R: rows in 4 groups, each row roughly a mix of its group's directions
R (136 x 10)
[[  6 -12  14  12  22  -7 -10 -21  27  48]
 [ 27  13 -29 -11  -4 -28   0  -9  38 -19]
 [ -7 -15  17 -34 -26  22  15   3 -25 -30]
 [-15  -3 -33  41  39   4  -2   0   5  -2]
 [-37  19  -4  -8  -5  -5 -19  23 -25 -35]
 [-11  31   2  10 -22 -47  19   8 -14  -8]
 [  5 -10 -36  19  16  24  -7  28 -33 -10]
 [-33  -4   8 -36   5  13  -8   7 -41 -10]
 [ 11 -17  35 -30  -2  10   1 -31  -6  31]
 [ -5  17 -13   6 -20 -17  22  43   5 -32]
 [-21  41 -12  -5   1  13 -31 -25   6  23]
 [-39  12   8 -21   6   4  16  26 -34 -18]
 [ 27 -16  37 -23 -29   5   3  -8  26  11]
 [ -6   2  19 -45  -8 -13 -13 -21 -25 -26]
 [-54  -4  24   5  -5 -16  14  14  -4 -20]
 [-26  28  30 -30 -18 -12 -15 -21   2  14]
 [-31  -1   4 -12  -6  -1   1  42 -21 -35]
 [ 36   1  33  15 -19  10  13  16  13  31]
 [ 40 -12  20   2  -9  -6 -10   4  35  33]
 [ 28   7  16 -10 -43  -2 -12   1  38   3]
 [-29  13   7   4 -23  24 -29   9  19  34]
 [-38  17   4  -4 -17  27 -26 -32 -12   2]
 [-12   5   1  -5   1 -23 -14 -35 -38  32]
 [ 16 -19  23   9   0   9 -25 -24   3  45]
 [  4  -5  35 -33 -13 -30   6  31   5 -11]
 [-10   1  33 -39 -12  -3 -19 -33 -13  -9]
 [ 18 -28  29  -1   3  10 -25 -22  -4  38]
 [ -1 -20 -16  -8  14  43  15  -2  30 -27]
 [ 27   2   4 -21 -36  37  -2   9  24  10]
 [ 10 -34  25 -19 -14  12  34  28   9   3]
 [ -9 -16   9   9  23  -9 -15 -31 -40  27]
 [-39  35  16 -25 -12 -14 -12 -17 -13  -4]
 [ 26 -28  16 -25 -26   2  29   2  27  -1]
 [ -6   9 -28  18  34  32  -2  24  -1 -26]
 [-13  -2  20 -34 -18 -42   8  13 -23  -3]
 [  8  -2   8  39   9  16 -16 -14  22  41]
 [  4  17 -11  13 -31 -27 -18  30  16 -29]
 [ -2 -17   3  46 -12  20   0 -12   3  38]
 [-23 -13  -1  -6 -48  19   9  16  -4 -29]
 [ -7   0   8 -16  19   8 -28 -49 -16  20]
 [ 21  21  -2 -31 -19 -26  -3 -36  19  -8]
 [ 14  10  31 -29 -25 -38  14  10  10  -6]
 [  4  20  10 -25 -16 -33  19  28  10 -29]
 [ 13  -7  -7  39  12  42   8  18  18 -14]
 [ -1 -22  38  -8  -7   4 -20 -29 -25  26]
 [-19  23 -15   0 -13 -22  30  15 -22 -35]
 [-16  39   2   1 -19 -41  -2   9 -18 -18]
 [ -7  18 -22  34   8 -36 -12  27   3 -20]
 [ 18  20  -2 -37 -21 -31   3 -27  12 -15]
 [  0 -23 -12  44  19   1   9 -14 -25  27]
 [-20  24 -30   6   4  -4  13  24  -2 -43]
 [-14  21 -28  21 -17 -30  10  30 -14 -19]
 [-20  14 -28  23  43  -5 -12  11 -21  11]
 [  0  18 -34  16  -5  -7  18  30  -2 -38]
 [-33  19  17   1 -20 -16 -13 -11 -40 -16]
 [ -6 -15   6  -6 -30 -19  38  34 -19   4]
 [  9 -15  31 -18 -19  22 -21 -27 -15  27]
 [-26  28 -11 -20 -11  36 -26  -3  -5 -22]
 [  8 -23  50 -24 -27  -2   7   1  11   1]
 [ 22 -43  13   8  19  12  29  -3  -1  25]
 [ -4 -13  26  16 -24 -14  -2 -19  -5  48]
 [ 10 -14  18 -16 -14 -31  -9 -31 -17  34]
 [-32  17 -36  32 -13  22  10   9   7   0]
 [  2   8 -18 -11  -3  38 -25 -40  18  -7]
 [  8  -6   9 -14 -32  26  -9 -47   7  14]
 [ 36 -23   5  12  13  10 -18  -1  27  35]
 [ 14   5  29 -42  -6  -8 -12 -38   7  -5]
 [  0  16 -29 -28  20  -4  -1  17   2 -45]
 [-30  21  -9  -4 -10 -20  24   7 -29 -35]
 [ 10 -22  23 -14  19  25 -15 -37   3  27]
 [  2 -21 -37  37  29  13 -10 -12   9  13]
 [  0   3  23 -14 -15 -27  -3 -21 -34  36]
 [ 13 -28  20   0 -25 -19  22  17 -16  35]
 [-22   0   9 -21 -33 -28  16   4  -1 -39]
 [  3 -13 -26  40   8  32   6 -13  -6  27]
 [-36  24  -9  28 -17   1  -1  32  21  -8]
 [-22  23 -32  22   6 -21 -19 -17 -29   3]
 [-31  -8   0 -26  15 -37 -22  -8 -27  -6]
 [-11 -12  15  -8  24  18 -18 -35 -24  32]
 [ 29  -8  10  18 -15   8   8  30  39  21]
 [-17  31 -16  14  -1 -21 -18  22 -16 -37]
 [-43  20  -7  36   9  -1 -11  29   2  -4]
 [-30  20  -3   4   6 -29 -14   2 -45  10]
 [-13  25 -25  33  10  -1  -6  36   3 -25]
 [ 36  -4  -8  20  22 -38   9 -19  19   6]
 [-11 -35  26 -20  -9 -20  17  10 -36   3]
 [-18  -8  21 -19 -31  10 -12  37  28   5]
 [  2 -30  41  -5 -38  11  10  -4   1  15]
 [  4  -6  31 -19   0   8 -30 -28   3  39]
 [ -8   3  12   0   4 -25  -2  55   0 -27]
 [ 13   8   9   6 -13  -3 -23 -19  49  28]
 [ 16  23 -28  29  21  33   4 -12   9 -20]
 [ -6   2  10   5 -28 -20  23  52   3  -4]
 [-13 -22 -23  34  19  27  -7  -1 -32   7]
 [-31 -12   3  -6  23 -29  38 -10 -17 -13]
 [ -2  15   4 -17 -21 -27  15  37  10 -35]
 [ -4   3  -4  36  38  39  -8  15  -1   0]
 [-39  16 -10   1  -8  34 -16   2  -1 -35]
 [-22 -13  -9  51   8  24 -14   0  -8  18]
 [-12  -5  -4  21 -17  -7  28 -25 -46  10]
 [ 29 -23  33 -12  -5   8 -19 -10  18  34]
 [ 54  -6 -22  10  27 -14  -8   4  -3  10]
 [  4   5  -6 -28   7 -46  18   0 -14 -33]
 [ -9  -4 -20 -11  22   2  15  30 -28 -39]
 [-42   9 -12  -2   9 -11   0   3 -49   4]
 [-13  17 -37  47  -2  12  -3  10  12  10]
 [ -2 -25   2   1 -14  -9  26  52   1 -19]
 [ 23   1  -6  14   0   5   2 -47  20  35]
 [  5   4  -8 -47 -10 -13  11  -5 -12 -41]
 [ 10  10  41 -22 -26  -2 -10  12  36   7]
 [-18  13  28 -26 -11 -23   3  -2 -41  18]
 [-20  22  -7  -9 -13 -35  -6 -22 -40   9]
 [ 19 -16   6 -41 -17  22   1 -35 -16  -1]
 [ 16 -21  20 -19  19  20 -20 -37  18  15]
 [ 11   7   8  -9  -2  13  10  32  39 -38]
 [-32  12  19 -23  23 -21 -26  -6 -24 -13]
 [ -1   9 -29  48  30  15   0   0  -8  10]
 [ 34 -20  17  -7  43 -21  -1  -6 -12  14]
 [ 10  -2 -19 -42  40 -16  17   6 -15  -7]
 [-12  -3   1  -6  -9  45  -7 -33  16  30]
 [ 11  10  42 -22  -1  -4 -16 -27 -14  31]
 [ 32  -1  25   1 -33 -12 -17  -1  37   8]
 [  3  16  10 -40 -33 -25   9  -7  14 -25]
 [  4  24 -11  39   6  38  -4  14  25   0]
 [ 13 -13   9 -31  -7 -46  10  20  15 -17]
 [-14   1 -27  29  48  -4 -10  -8  10  15]
 [-23  31 -36   8  16 -18  17  14  -3 -27]
 [ 16   7 -15  28  19  13 -32 -35  14  17]
 [ 11   6   7 -45 -22 -29  -2 -31   4  -9]
 [  3   4 -34  38 -14  16   6  34  15   1]
 [-36  23  -3   9  -5 -22   2 -14 -42 -11]
 [ 15   4 -12 -36  -2   0   9   7  12 -52]
 [ 30   4  16  18 -33 -12  -2   6  34  25]
 [ -3   7 -24 -11  16  18  -2  35  18 -41]
 [ -1  -4  22 -28 -12 -50 -14  -8 -18  10]
 [  4 -16 -15  39  24   0  -5 -23 -17  34]]
which group is each row in? (one row of each group first)
[ 13   0  36  -5 -18  37   3  14  29 -16]	<52>
[ 25 -21 -14  17 -25 -35   9  21  25  -2]	<127>
[ 26  10  27 -42  -6  10 -15 -24  10  16]	<108>
[ 10 -24  22  31   1  -8 -23 -20 -23  31]	<88>

[ 26 -15 -31  47   8  11   7  11  11   8]	<88>
[ 17   4 -20  40  14  20 -17  33   8  17]	<108>
[ 16  29 -19  23   5  22 -13  -6  43  -5]	<52>
[-28  31  20   0  -6   4 -12 -12 -33  32]	<52>
[-23  21   3 -30  -2 -39   9 -13 -10 -30]	<108>
[-32   6 -32 -16  14 -17 -15 -12  -7 -37]	<127>
[-15  21   2 -20 -22 -24  18   2 -40 -22]	<88>
[ -8   9  18  -2  24 -46 -31  14 -12 -12]	<88>
[ -1 -20   7  -4  -1 -33 -18 -27 -25  37]	<127>
[ 10 -34   1  30  18  30   5  25  11  20]	<127>
[-33   4  16 -31   9 -13   2  -8 -37 -23]	<88>
[ 32 -40  15  -1   0   4  22  35   5   1]	<108>
